One turning vector, and how many steps it has turned
The counts run from 0 to 929.
[156 155 176 151 121 138 123 152 100 106 149 107 164  91 120  95 169 117
 165 121 151 103 100  98 163 110 151 142 108 160 174 118 125 133 142 133
 120 116 147 134 146  96 142 179  89 109 145 159 109 129  80 132  90 106
 165 164 164  88 139 108 148 149 106 130 191 132 154 162 145 134 123 184
 100 133 145]	765
[151 141 198 159 134 117 161 149 144 148 140 133 152 109 142 153 116 143
 138 142 125  96 145  74 133 134 178 140 143 123 140  99 108 123 167 181
 114 132 149 115 155 128 153 198 125 166  93 125 103 137 167 132  95 136
 141 146 168  59 111 101 122 108 120 140 159 110 147 124 108 168 120 159
 114 150 144]	327
[163 128 144 158 139 143 153 143 142 133 112 128 129 138 187 117 102 150
 114 155  90 126 126 135 121 143 136 173 132 131 149 124  97 134 151 176
 137 112 193  86 135 145  93 200  98 188 124 111 123 163 139 196 144 117
 113 130 114  87 110 147 109 132  91 152 122 156 158 141 119 152 161 155
 139 117 144]	789
[161 146 153 147 144 180 119 129 124 132 153 113 142 125 184  83 130 138
 134 115 133 137 104 107 118  88 128 135 114 146 145 137 136 126 169 156
  89 107 140 135  85 139 111 140  86 111 172  99 145 202 116 139 122  76
 147 140 131  80 122 141 100 165  80 137 168 177 161 141 132 155 125 148
  91 114 116]	707
[150 151 198 152 117 116 110 141 127 137 130 140 159  96 135 139 136 125
 129 150 125 105 107  69 163 134 143 160 136 148 148 123 102 139 164 165
 129 103 172 124 166 116 157 185 116 166  89 131 105 141 155 149  95 130
 136 153 165  49 138  99 123 105 124 133 172 147 153 152 129 156 135 158
 115 164 133]	850
[178 152 198 150 169 141 146 171 147 117 134 157 176 106 136 135 127 132
 154 116 135 131 154  82 138 133 158 138 113 120 143 114 104 128 159 125
 104 122 134  96 133 106 104 158 138 102 116 101 144 154 150 130  90 127
 131 169 170  68  93 115 123 140  93 119 163 145 137 121 153 169 117 158
  79 149 145]	611
[152 126 151 148  99 119  83 122  97  97 155 119 122 102 126  94 162 121
 121 151 137 134  66 116 145  97 122 158 125 172 174 144 155 145 155 158
 142  93 186 123 127 128 150 163  75 152 145 119  73 162  90 157 122  93
 142 151 111  77 147 114 109 127 129 126 173 155 149 157 150 117 142 142
 128 134 128]	349
[150 143 134 169 132 155 166 145 152 126 135 110 116 118 130 130 100 145
 143 149 105  89 160 147 143 132 178 147 131 135 140  75  97 128 142 153
 140 135 174 104 172 132 133 218  91 177  98 173 111 142 126 179 119 114
 135 124 165  77 115 136 135 152 126 165 153 133 146 143 126 120 121 156
 103 119 122]	782
[167 130 167 137 147 171 129 130 161 165 135  93 171 105 119 119 122 165
 117 115 119 147 139  55 149  86 131 125 136 138 119 104 121 119 166 136
 131 107 143 114 108  99 132 156  97 140 113 104 169 131 116 134 149 109
 146 107 148  61  89 111 106 118  95 117 127 153 131 131 110 169 131 119
  53 137 153]	841
[139 127 178 156 103 143 116 110 111 117 141 114 151 133 202 109 118 135
 106 111 112 111  82 116  92 100 134 136 129 153 139 123 143 137 175 183
 126 135 176 138 118 146 122 164  96 128 157  81 115 173 103 147 128  94
 141 126 136  77 126 128  89 122 111 116 159 162 165 125 124 137 133 179
 132  86 121]	419
[164  87 152 130 184 132 161 151 162 126 101 107 170 151 148 111 135 154
 129 111  91 120 147 109 124 148 135 152 158 117 123 108 101 122 149 120
 150 148 166  61 164 128 106 203 108 154 119 122 149 138 131 181 157 111
 110 150 122  91 103 118 111 105  94 138 118 135 148 110 136 161 142 180
 100 113 134]	905
[154  98 160 140 140 126 186 137 118 145 148  68 149 128 124  89 149 165
 148 103 140 107 126  90 115  89 162 115 137 135 152 104 149  97 152 158
 111 139 133 117 111 114 149 194  83 135 166 134 102 106  82 100 137 104
 171 141 128 116 101 101 124 120  95 134 137  76 147 113 103 155 130 170
 116 110 166]	239
[176 142 136 169 120 159 145 143 143 107 163 108 117  79  83 121  95 156
 133 141 143 149 144 122 134  83 167 122 104 141 167  98 152 117 137 136
 141 101 163  94  92  85 103 159  91 126 129 102 109 117  80 132 134 119
 151 113 142  88  76 134 129 164 119 112 139 134 118 130 148 117 124 108
  79 122 188]	660
[145  88 114 118 160 140 128 126 127 122 132  62 133 121  86  72 179 144
 154 107 126 122 110 116 165  96 122 140 144 158 144 103 136 118 145 108
 139 133 148 104 151 122 162 186  57 152 155 175 123 139  81 153 152  70
 142 141 116 100 135  98 125 126 110 149 150 122 149 144 138 126 128 157
  83 125 113]	467
[158 107 139 151 135 174 126 110 166 124 145 103 126 130 147 134  88 158
  95 111  95 135 133 128 105  91 138 124 152 132 110  83 154 139 166 156
 152 135 183 107 123 129 119 169  93 148 118  84 139 170 112 164 169  91
 116  92 134  57  93 129  89 131 129 124 120 172 138 112 133 117 119 127
  85  89 120]	721
[152 115 176 122 172 118  95 138 126 121 128 145 161 123 149 110 172 119
 138 121 125 127 100  80 151 133 114 159 146 140 136 140 121 145 175 129
 116 118 145 111 156 144 151 167 105 140 128 122 123 201 158 152 104  91
 117 177 127  59 147  98 108 109 104 141 178 152 156 132 152 161 124 165
 104 156  83]	919
[168 146 192 144 145 149 127 151 134 108 159 134 175  90 113 120 140 128
 156  95 152 124 131  87 132  93 164 111 113 140 144 101 141 125 157 115
 110 131 130 116 125  92 128 143 120  74 127 102 139 143 108 110 101 108
 146 149 181  74  99 107 124 149 112 107 180 146 131 122 157 141  98 151
  63 126 148]	830
[175  86 168 121 156 118 109 129 119 112 151 119 154 120 126  93 165 139
 128 101 146 164  95  77 116  84 110 130 135 139 159 153 176 122 167 135
 120 109 138  98  84 112 122 132 102 104 174  61 112 163 108 113 139  99
 133 159 102  93 105  97  91 120 100  94 149 131 140 115 157 157 128 132
  98 133 148]	522
[160  87 121 112 193 139 107 139 145 128 121 101 145 127  99  72 179 144
 144 125 121 159 123 100 173 114 100 159 147 133 146 142 123 124 148  97
 139 104 147  75 135 121 141 169  75 159 146 139 142 164 127 163 154  85
 119 156  92  92 120 106 113 120  82 145 140 142 141 139 148 150 141 134
  75 153 117]	687
[156 135 163 166 122 107 161 145 114 140 153 128 110 110 147 127 128 141
 133 173 142 114 116 102 129 118 169 157 129 141 178 137 132 118 161 198
 107  92 160 117 110 136 148 193  98 184 142 118  54 149 148 124  97 124
 156 152 119  93 117 111 121 130 115 150 159 102 155 144 110 159 144 140
 154 156 156]	862
[164 121 196 136 163 123 142 139 137 157 117 138 170 132 181 122 141 144
 115 130 118 129 114  56 128 122 133 154 145 118 137 151 114 126 179 174
 105 108 146 111 113 132 135 170 122 154 131  89 131 166 169 132 120 114
 128 151 120  77 113 102  97  99  82 135 142 132 162 125 106 197 146 148
 116 147 133]	623
[177 150 191 172 138 127 142 156 141 112 150 174 141 113 164 156  89 136
 120 145 128 139 138 104 105 123 167 140 115 120 154 123 131 130 169 173
 116 112 163  94 104 124  94 161 143 132 116  52 105 171 155 138  99 137
 120 138 147  72  87 133  99 147 113 114 147 145 137 115 145 157 125 136
 118 133 160]	207
[164 123 162 131 164 170 141 126 171 164 136  91 166 112 117 118 117 168
 120 111 118 142 149  65 143  93 134 120 143 132 112  98 118 116 170 140
 129 112 144 115 110 103 139 154 104 139 111  99 167 139 131 130 153 106
 138 105 143  62  80 104 102 115  98 120 126 148 133 122 112 171 126 114
  50 136 140]	321
[165 133 145 171 126 104 152 156  97  93 160 139 108 111 140 109 140 129
 143 169 156 126 114 141 121 122 159 160 110 146 201 144 145 121 149 175
 108  98 157  92 105 140 120 181  95 156 164 114  48 167 122 138  91 114
 146 167 111 118 124 130 126 160 112 146 167 111 151 139 145 138 142 144
 155 142 162]	57
[153 129 172 164 114 149 147 130 135 153 109 105 169 122 174 111 116 146
 108 146  99 109 107  86 133 122 139 163 134 142 141 131  94 125 155 182
 139 100 190 115 138 117 117 205  97 175 116 128 134 117 122 170 137 127
 141 127 140  75 118 124 119 107  92 139 124 152 158 153  88 166 168 165
 121 126 159]	554
[159  88 163 118 134 117  87 116 118 113 136  90 165 111  93  84 186 129
 129 102 139 147  83  74 153  83 103 136 143 155 155 135 159 134 157 114
 143 108 153 108 119  99 148 152  78 117 149 114 116 135  85 129 142  88
 138 150 116  83 130  86 106 101 114 101 154 137 134 135 151 135 130 150
  90 131 140]	233
[168 131 126 154 143 129 126 146 114 108 168 131  90  94  96 100 143 142
 142 167 155 161 115 124 143  99 145 158 113 148 198 147 156 122 147 146
 110  77 153 100  81 123 125 151  82 155 162 108  70 177 117 137 110 100
 144 153  99 107 114 127 117 164 105 138 163 129 138 144 153 134 131 102
 112 157 156]	56
[161 131 126 129 180 156 136 161 128 122 159 112 116 105  94  86 169 138
 180 129 153 133 138 114 162  98 146 135 120 141 166 117 137 112 148 115
  92 110 114 111 112 127 150 157  75 141 160 154 115 186 124 124 105  78
 155 167 127 100 121 117 130 163  92 159 181 120 147 141 151 149 107 130
  69 160 110]	175
[138  87 166 132 136 117 139 120 131 111 153  79 159 121  93 108 153 143
 138  85 130 100 126 102 127  92 154 107 152 150 126  78 164 123 152 126
 144 174 152 118 162 114 161 189  91 116 135 139 105 125  82 122 139  91
 146 139 156  84 116  88 119 112 142 113 159 108 134 103 145 118  97 174
  94  95 127]	532
[170  92 135 125 165 122 136 145 136 135 135  90 136 108  75  85 165 157
 141 131 145 165 127  77 160  96 124 145 135 136 168 141 144 109 142 121
 125  84 134  82  97  98 137 159  79 148 154 115 113 121 111 122 147 109
 144 152  92 101  93 105 121 119  93 128 129 108 135 138 140 171 147 113
  85 161 174]	456
[157 110 181 150 126 146 176 130 128 143 130  73 181 135 168 101 125 159
 131  99 115 104 121  79 105  97 157 114 134 139 134 107 126 116 157 171
 126 142 151 125 119 118 126 187  93 124 149 116 137 104  80 124 142 110
 163 125 148  91  98 114 116 112  96 120 133 110 152 119  95 160 140 187
 117  89 161]	539
